One vector is turned by the same rotation once a step. Each row is the vector after some number of steps, and that number follows the row.
The counts run from 0 to 1042.
[ -1   0  15  -5 -11  -6  -7   1  11   2  13  16   4  18  -4 -14   3  -1
   1  -2   3   9   8   6  -4   1  17   4   8   0  -2 -13   8   3   0 -14
   4   4  -4  -6   2  10 -11  -8  20   0  16  -5  -6  -9  -7  -1   1 -17
  15   2   4  -6   9  16   2   2  -5  -7  -3   9] -> 639
[  1 -12   5   4   0  -6 -10   5   1  -6   8   2  12   4  -7  -1  -2  -8
   2 -11  -3   1   2   8  -4 -13  12  -3   6  -6  -2   9 -10  15   0  -6
   6  13   8  13   4   1   4  -6   5   8  18 -11 -19  -8  -3  -3  -8 -23
  14 -10   3   4   4  21  11  11  -1  -6  -2  17] -> 796
[  7  -7  -4   3   2  -3   3   0   9  12  13   8  -5   7 -10  -1  -3  12
  12  -6  -2   1  16   9   5  -8   3  -1   7 -15 -15 -12  -2   4  15   8
   2  15  -9   0  -4   9  -4  -1  10   7   9  -1 -10   2 -10  -9   6   5
  21  -8  11  -2  -5  15  -7  14   7   7   5   1] -> 130
[ -8  -5  11  10  13  15   8  -6   5  -4  -7   0  -8  -4 -13  21   1   1
   4   2  -1  -6  -4   8  21 -14 -18 -12 -10  -5   2  11 -13  14  13   4
  -1   7  10  -3  -5  -9   4  -3 -10  12   8 -10 -10  -9   6   1  -3  -8
  -3   1  -5   9  -1   1   5  -9  -9  -5   4   4] -> 452
[ -1   2  12   0   3   8   3  10  -1  -3  10   4 -18   1   4   3   3   0
 -10  12   5   4   2   1   5   7  -7   4  -4  -2  -3   1  16  -4  10  -4
  -4   8  13 -14  -6  19  -2   7   6  -8   8   2  -9 -16 -16  -6 -21 -14
  -4  15 -10  -6   2   0   6  13  -4  -5   9 -14] -> 938
[  0   3   7   1  10  -1  -3   9   7  -4  -1  -7   7  12  19   2  -5 -10
  -2  -8   1 -11 -15   0  -4 -10   5  -4  -3   8   4  -1   6  -1  -6 -10
  -1   0   7  13   5  10  -9 -13  14   2  17  -7  -7 -10  -1   4 -12 -19
  10   2 -22  14  10  16  -1   4  -6  -6   5   3] -> 96
[-13  -5  -9   0 -21   6  -5  -4   7   2  -5   6   2   6  -9  -2   5  -6
   0 -16  -2  15  14   2   2  -5   3   3  -1   4   8  -7   1   8  11  -6
   2  -1  -5  -3  -8   2   3  -8  12  19   4  13  -9  -7   6   5   9  -7
  17   3  13  -2   4  15  16  10  10 -18 -11  11] -> 188
[  7  11 -23  -2 -21   2  -2   6   9  -2   4   5  -6   8   3 -12  -2   7
   2 -17  11  13   8 -10   8  11   2   6   3 -15   6  -8  -1  -3  13 -18
   9  -2  -7  -4   7   9   4  -2   9  -6  -8   3 -10   2  -9   5   8  -4
  -4 -12   9  -9  -4  11   4  16  10   0  -3  -8] -> 681
[  8  10  -9  -3   0 -12   5   6   8  14   2   7  -1  10  26  -2  -5  13
  14  -1 -11  -7  -7  -4   6   1  -3  -2 -15  10  -5  -9  17  -8  -7  -7
   1  -2  11  -5  -2   8  -7  -7   2   8  -5   8  17   4  -2  -2   2  12
  -1 -12  -9   6  -1  -9  -5  20  10   8  -3  12] -> 1034
[  3  -7 -10   2  -2  -6 -11  -5   4  13   8   8   3   2  -7 -14  -3  -1
   5  -6   1   0  12   5  -9   1  16  -2  13  -5 -14 -12  -7   7  -3   8
   2  15 -15   0  -5   5  -6   4   6  10   5   3  -8   6  -3  -1   5   2
  22 -10  18  -1   4  22  -5  16  10  -1   4   9] -> 630
[  6  -1   6   3  21  -4  -9   0   0  17   5   6  -2   5  10  -3 -11   0
   7   6  -3  -4   5   7 -10 -14  -2   2   0   9  -4  -3   5   5  -8   9
 -14   9  12  -3  -9  10  -7  -3   1  17  19  -7  -2 -10  -2  -1  -8  -4
  12  -2  -5   9   9   9  -1  23   2 -20   3  11] -> 87
[  3   3  -5  -6   4  -3   8  -4 -15   9   1 -18   0  -9  14   7  -3  10
  -4   2  -7   1  -9  -2  -9   0 -22   6  -9   0   2  -5   6  -8   0  22
  -5  -3   3  -2  -8   0   0   6   6  -4 -11  19   8   8  -5   0   9  19
  -4   6   1 -10  -5 -19   1  11  -1   8   3 -17] -> 822
[ 13  -1   1   3  13 -11   6   4  -3   5  -1 -14  13  -7  -9  -3 -12   4
   8  -4  -1  -6   7  13  -8  -9   6   6   5   2  -4  13 -11  -8  -9   8
  -2 -11 -12  23   2 -15  -2  -9  -3   7   8  -2   9  12  12  -3  14  21
   3 -14   5   4   0  -7  -1  -8   0   4  -4   2] -> 911
[  7   6  -2   5  14  -8  -3  -8   1   0   6   2 -12   4 -13   1   5   6
  -3  11  20  10  19  10   5   6  -6   5   7 -18  -6  -2 -15   1  14  -4
   4   8  -8  -3  -4  -4  12   5   0  -7   4  -6  -2  10  -6  -7   8   7
 -11  -9  20 -12   0  -4  -7   0 -12  -1   7 -10] -> 571
[ -3 -15  10 -14  -5  -7 -13   3  -6   2   2   7  11  -1  -6   8   7  -6
 -10 -13  -7   9 -13 -12  -3  -2   5  -6   0   1   9  -3 -10  10  -5  -9
  -7  -8  13  -8  -2 -13  -2 -17   5  -7   2 -22  -4  -2  -3   7   3 -23
   3   4   4  -8   4  -3   7 -12 -11   1 -12  -7] -> 807
[  1  -6   2  -5   0  -3   1  13   0   4  -2 -13  12   3   3   0   1   2
 -14 -10  -2  -8 -11  -9 -12  -5   9  -7   3   0   6 -16  -6  -1   2  11
  -8 -11  -9  16   1  -3 -10 -12  19 -10   3  -5  -2   1  -4   7   2   3
  23   7  -8   3   2  10  -8 -19  -5   9   2 -23] -> 263
[ 15   3  -7   0  -4  -7  13   2  -8  -7  -8 -10   7  -6  -3   3  -7   6
   6 -25 -12  -3 -11  -4   7  -6  -9   1   3 -15  10  14  -5  -8   3  -1
   1  -5  -2   5   7 -12   2  -8 -10  -7  -8 -21  -3  -4   2   5  10  -5
 -16 -16  -8  13  -8   9  -8   2   1   9 -11   3] -> 957
[  2   0  13   5 -13   4  15   6  10 -16   7 -10   5   9   8  -3   0  -3
   5  -6  -7 -11 -18   5   9  -3   2  -2   3  -6  13  -1   3   4  -1   1
  10  -3  -4  13  17   7  -5  -3  17  -4  -2   7 -16   2   6   4  -4  -3
   1  12 -16   7  -9  15  -2 -16  -5  15  -1   5] -> 549
[ -5  -2   8  -5 -12  12   1   1  -1   2  10   6 -11  -3  -4  -7   4   8
 -11  14   8   5   0  -7  -7  16   2   3   6  -6   6 -16   1   4  -2  12
  -6   1  -7 -12   5  10  -8  14  12  -9  -4   8 -10   8 -11   3  -4   9
   9  20   2 -15  -6  -1  -1 -12  -1   5  11 -22] -> 274
[  6   8 -22  -2 -10  -8  -3   6  -3  -1 -11  -1   8  -1   6  -9  -3   4
  -4 -15   2   9   0 -18  -7   5   6   6   3  -2  17  -2 -15  -5  -7  -6
  -6 -20  -8   6   4 -13   8  -7  -4  -4 -11  -6   3  11  10  14  14  13
  -6 -11   6  -3  -1  -5  -5  -9   5  -3 -10  -7] -> 967
[ 14  -6  -7   1  20 -13  -3   6   8  12   5   4  -4   5   7  -3  -7  11
   6  -1   2  -5   8  -3 -10  -5  13  -5  15  -9  -1 -16 -21   5   0  10
  -8  -8  -1   4  -4   1   5  -3   0  -1   4 -18   3   8   7  -1  -1  17
  11  -8   1   1  -5   2 -21 -14   1  14   4 -11] -> 418
[ -4  -5  -9 -10 -11  -5  -8   0  -2  18   0  14  -6  -1   3  -5   7   3
  -5  -1  -5  14   7 -16  -7  13   6   2   2  11   6 -22  -2   2  -3   4
 -12 -12   3 -20 -16  -2   4  -2   0   2 -13   4  13   5   5   4   6  13
   6   8  14 -11   1 -10   0  -6   8   0 -10  -8] -> 975
[ -3   4   2   3  -6 -11  -8   7  -8   2   7   8  -1  13  14 -12   3   5
 -13  12   1   0   4  -7 -18   0  12   1   5   4   5 -24   7  -3   3  10
  -8   6  -3  -1  -4  12   3   6  14  -5   8  -3  -3  -8 -16  -2 -13   3
  16  11 -10   1   3  17 -14   1   1  -5   6  -8] -> 429
[-10   2  -4   2  -8  12   0  -6 -13  -1 -11   6  -2 -19 -27 -10   2  -1
  -7   4   3   5   8  -6 -12  15   6   4  11   2  -1  -2 -11  -2  -3  16
  -6  -6 -18  -8  -1  -8   3  19 -18  -4  -4  -3   1   1   4   7   4   8
  -6   3  12  -5  -1  -1   2 -17   6  -6   1  -7] -> 67
[ -5  -3   6   2   2  13   2   4  -9 -12 -10  -1  10 -10 -21  -1  -9  -1
   4  -8  -7 -11 -13  -4  -3  -6   9 -10  10  -8  -5   5 -12   5  -2  15
   1   0  -7   6  10  -2  -5   8 -15  -6   9 -20 -12 -15  -4   7  -7 -15
   5  -5  -8   4  -4  12  -3 -18  -2   1   4   0] -> 508
[  5  -9   0  -3   5 -12  -7  11  -5  12   3   8   9  -2  -2 -10  -7   8
  -3   1  -8  -7   4  -9 -20  -1  20  -5  10   5  -7 -14 -10   0 -10  15
 -13  -5  -5   5  -4  -4  -6  -4  -5   0   5 -21   8   2  -1   2  -2  11
  21  -4  -1   4   0   6 -18 -14   5   7   0  -8] -> 918
[ -3  -6   6  10   6   2   1  -1 -17  -7   0   0   8 -15 -18   5  -6   6
   0   5  -8  -8  -5   1  -6  -9   1  -8   4  -8   0  13 -19  13  -6  25
  -7  10   0  10   6 -15   5  10 -16   1   5 -18 -11   0  -4   0  -7   3
   5  -5  -5   2  -9   5  -6 -13  -1   4   8   1] -> 10
[ -9  12 -14  -2 -20  18   5   5   4  -9  -9  -9  -4  -7   3  -7  -2  -8
  -2 -11   1   3  -5  -7   6  12  -3   6  -6   2   0   4  16  -8   2 -11
  10  -3  -4  -1   4  11  -2   9  -1   0  -5  25  -4  -9   1   8  -5 -10
 -11   2  -4  -2   2   3  18  18  11 -10   0   1] -> 889
[  9   3  11   2  -1  -4  22  -3  -1  -7   2 -22   4   2  18   2   0  -6
   2  -5 -12 -12 -15  14   2  -4 -12   7  -1   4  12   6  15 -11  -4   8
   1  -4  -2   8   2   2  -7  -4  13   5  -5  13  -1   2  14  -1   3   9
 -11  10 -15  14  -3   6  -2   5  -4  10  -5  11] -> 48
[ -8   5  -3   6   4 -11 -12  -4  -5   2  -1  -5  14   9  20  -9  -6  -5
   6  -5  -8   3  -6   3 -17 -16   1   6  -2  10   3  -8   1   4  -7   8
   4   5   9   9  -3   8   8   2  10  12  12  10   0 -10   4   3  -5  -6
   7  -4  -4  -1   6   7   6  21   0 -19  -4  23] -> 588
[ -1   1  -8  -3 -18  -2   2   0  14  -3  -1   7  -2   3   4 -11   1 -11
   6 -17  -1  14  10  -1   5  10   6  11   5   5   7   1   5  -3   3 -23
   7 -18  -1  -9  -2   3   7  -5   2   9  -6   9   4  -4  19   3   8  -5
 -13  -2  11  -2   3   1  15   8  10  -7 -19  14] -> 191
[ -4   5   3   7 -23  -8   8   2   2 -14   1   3   1   8 -16  -8  11 -10
  -1  -7   2  11  17  14   8   5   7   9   5  -2   5   9   7 -10  18 -19
  11  -1 -13   3   1  -4   9  -5   4   2   2   1  -3 -10   3  -6   4  -7
  -8   0   6   3   3  16   6   0   3  -3 -14  14] -> 846
[-17   9   5   8  -3   3  -4  -7 -10 -10  -6   8   4   7  -5  -3  10   4
  -4  10   6  -7 -14  -8  -1   5  10 -15   3  -7   1 -20 -12   9   3  11
   5   9  -8   1   8  -5   3  11   0 -12  -1  -9  -5   3  -8   5  -6   0
   6   6  -5  -1  -4   8 -15 -30 -10   6  11  -3] -> 717
[ -1  -6  -1   1  26   2   0  10  -4  -2  -2 -15  -3 -11   3  19   1   1
  -6  -1   1 -15 -14  -5   3  -3  -6 -20  -6  -8 -11  -1 -10   5   8   7
   0   7  12   9  -5  -4   3   0  -6 -11   3  -9  -2   0  -6  -6 -14  -4
   5  -2 -10   4  -1  -3  -7  -3  -9  16  14 -17] -> 662
[  1  -3  17   5  -7  -1  17  -4   8  -7   3  -3   1   9   7   5   7  -2
   2   2 -10 -17 -17   7  15  -3  -5  -9  -5  -1  14   1   4   5   0   5
   1   3  -2   4   6  -6  -9  -8   7   3  -6  -4  -5   6   9   1   0   7
   2  12 -15  20  -7  15 -13 -16  -6  17  -2  12] -> 51
[ -6   3   6  -6   4  18   8   3   7  -8 -10 -17  -6  -1   3  14   7 -12
 -19  -4  13  -7 -14  -6  11   6 -10  -3  -6   0   8  -1   2  -7  11 -13
   1 -12   0  -2  -1   1  -7  -8   7 -12  -1   2  -3  -4   6   9  -1 -14
  -8  14 -12   4  10   3   4 -13 -13  -2   5 -20] -> 605
[ 12  -8  13  -1  13   3  14   2  16   4   4  -6  -6   0 -18  15   2   1
   6  -8   3  -2  10  19  21  -7  -7  -2   1 -12  -7  11  -4  -3  16 -12
   5  -2  -5   5  -5  -6  -8 -22   5   5  11  -8  -1   4   7  -3  15  -2
   3  -5   7   8   2   2   1  -6  -8   9  -2  -5] -> 904
[ -2 -12  -3  -3 -13  21   7  10   8  -9  -2  -8  -4 -20 -16   5  -7  -9
   0 -19  -6   6   0  -3   7   5  -1   3   5  -2   4  12  -4   4   1  -5
   2 -15   6  -3   0   4   1  -1  -5   5  -2   9 -14 -10  15   6  -2 -13
  -5   7   4  -4  -5  -3  24  -2   9  -3 -11  -6] -> 399
[-14  -3   8   4  -4  13   1   1  -1  -5   4   8  -6  -8  -5  12  -4   3
  12   9 -11   3  -5   8  11  -5 -12  -5  -9   5  -3   9   2  13   2   5
   3   7  21  -8  -1   5  10  10  -7  11   5  12  -6 -12  -2  -8 -16  -8
  -4  10  -4 -12  -7 -18  20   5   3  -3   1  11] -> 942
